In the data rows, 500 means zero.
Here are some points, each followed by its number:
tensor([367., 515., 498., 350., 370., 454., 440., 448., 409., 466., 417., 449.,
        472., 453.]) 0
tensor([290., 491., 480., 567., 470., 480., 385., 498., 477., 518., 605., 469.,
        622., 441.]) 1
tensor([555., 467., 203., 564., 676., 588., 512., 467., 485., 470., 336., 601.,
        568., 480.]) 2
tensor([529., 527., 528., 626., 388., 421., 635., 573., 592., 472., 517., 341.,
        518., 474.]) 3
tensor([451., 545., 565., 451., 416., 471., 334., 398., 567., 500., 735., 450.,
        436., 430.]) 4
tensor([468., 456., 669., 638., 512., 549., 504., 471., 450., 450., 640., 573.,
        556., 611.]) 5
tensor([403., 496., 572., 639., 511., 652., 388., 518., 450., 477., 582., 585.,
        472., 577.]) 6
tensor([443., 655., 414., 450., 431., 515., 439., 572., 440., 529., 534., 417.,
        571., 344.]) 7
tensor([515., 528., 459., 461., 520., 549., 597., 486., 603., 531., 474., 499.,
        505., 478.]) 8
tensor([475., 495., 530., 464., 468., 498., 469., 482., 532., 615., 682., 446.,
        525., 482.]) 9
tensor([549., 511., 436., 510., 648., 395., 467., 486., 460., 640., 558., 573.,
        428., 498.]) 10
tensor([604., 422., 626., 412., 507., 486., 698., 522., 591., 533., 585., 647.,
        427., 502.]) 11
tensor([474., 499., 611., 595., 532., 477., 545., 508., 498., 434., 555., 514.,
        411., 530.]) 12
tensor([579., 647., 463., 310., 372., 490., 532., 581., 597., 618., 530., 400.,
        508., 364.]) 13
New points follow, each followed by the numbers of its three nearest points above, smallest number first.
tensor([495., 405., 500., 434., 585., 473., 526., 490., 415., 390., 477., 632.,
        457., 569.]) 8 10 12
tensor([498., 478., 586., 585., 532., 613., 590., 466., 500., 420., 418., 625.,
        411., 451.]) 6 8 12
tensor([528., 476., 580., 587., 527., 608., 619., 547., 569., 443., 442., 486.,
        589., 523.]) 3 8 12
tensor([380., 471., 337., 559., 610., 486., 471., 406., 387., 427., 368., 468.,
        459., 512.]) 0 2 8
tensor([547., 541., 462., 499., 355., 476., 546., 434., 451., 488., 480., 439.,
        490., 509.]) 0 3 8
tensor([595., 477., 708., 723., 617., 575., 625., 505., 580., 428., 580., 585.,
        609., 530.]) 5 6 12
tensor([439., 672., 403., 380., 443., 491., 352., 448., 478., 557., 458., 356.,
        586., 434.]) 0 7 13
tensor([461., 610., 587., 293., 411., 527., 468., 625., 509., 463., 577., 591.,
        517., 613.]) 0 8 9
tensor([645., 459., 357., 627., 574., 466., 528., 383., 507., 419., 420., 652.,
        618., 554.]) 2 8 10
tensor([569., 461., 560., 463., 575., 447., 595., 536., 530., 545., 466., 532.,
        508., 580.]) 8 11 12
tensor([665., 640., 417., 519., 531., 396., 525., 434., 558., 470., 498., 459.,
        584., 599.]) 3 8 10
tensor([513., 403., 637., 586., 526., 553., 469., 445., 464., 425., 470., 576.,
        470., 524.]) 5 6 12
tensor([528., 388., 468., 557., 603., 520., 485., 437., 499., 391., 503., 592.,
        422., 503.]) 8 10 12
tensor([411., 508., 625., 530., 294., 549., 421., 474., 540., 500., 438., 311.,
        512., 414.]) 0 3 7
tensor([525., 514., 552., 715., 392., 413., 525., 461., 499., 291., 452., 513.,
        525., 570.]) 3 5 12
tensor([491., 572., 472., 520., 441., 520., 522., 580., 475., 597., 375., 412.,
        559., 522.]) 3 7 8
tensor([531., 714., 456., 468., 374., 460., 376., 557., 660., 602., 491., 220.,
        486., 232.]) 3 7 13
tensor([374., 501., 617., 261., 302., 599., 291., 452., 527., 562., 614., 469.,
        380., 454.]) 0 4 9
tensor([330., 602., 407., 564., 523., 494., 506., 525., 420., 469., 449., 339.,
        485., 478.]) 0 1 7
tensor([422., 459., 620., 528., 529., 519., 427., 524., 439., 475., 584., 485.,
        427., 547.]) 5 6 12
tensor([431., 427., 685., 479., 522., 567., 481., 457., 483., 564., 520., 555.,
        455., 503.]) 5 6 12
tensor([515., 530., 488., 546., 537., 451., 485., 565., 486., 435., 401., 471.,
        587., 504.]) 3 8 12
tensor([480., 590., 345., 553., 475., 593., 680., 545., 511., 557., 393., 312.,
        586., 467.]) 3 7 8
tensor([364., 428., 606., 514., 339., 571., 494., 454., 557., 433., 510., 412.,
        383., 468.]) 0 4 12
tensor([435., 482., 593., 431., 293., 439., 354., 505., 526., 520., 628., 382.,
        499., 502.]) 0 4 9
tensor([432., 550., 605., 464., 248., 576., 472., 360., 506., 475., 536., 314.,
        410., 415.]) 0 4 9
tensor([436., 497., 567., 420., 449., 549., 307., 501., 515., 517., 504., 418.,
        456., 478.]) 0 4 9
tensor([499., 583., 462., 502., 327., 587., 322., 475., 481., 668., 613., 416.,
        544., 582.]) 4 7 9
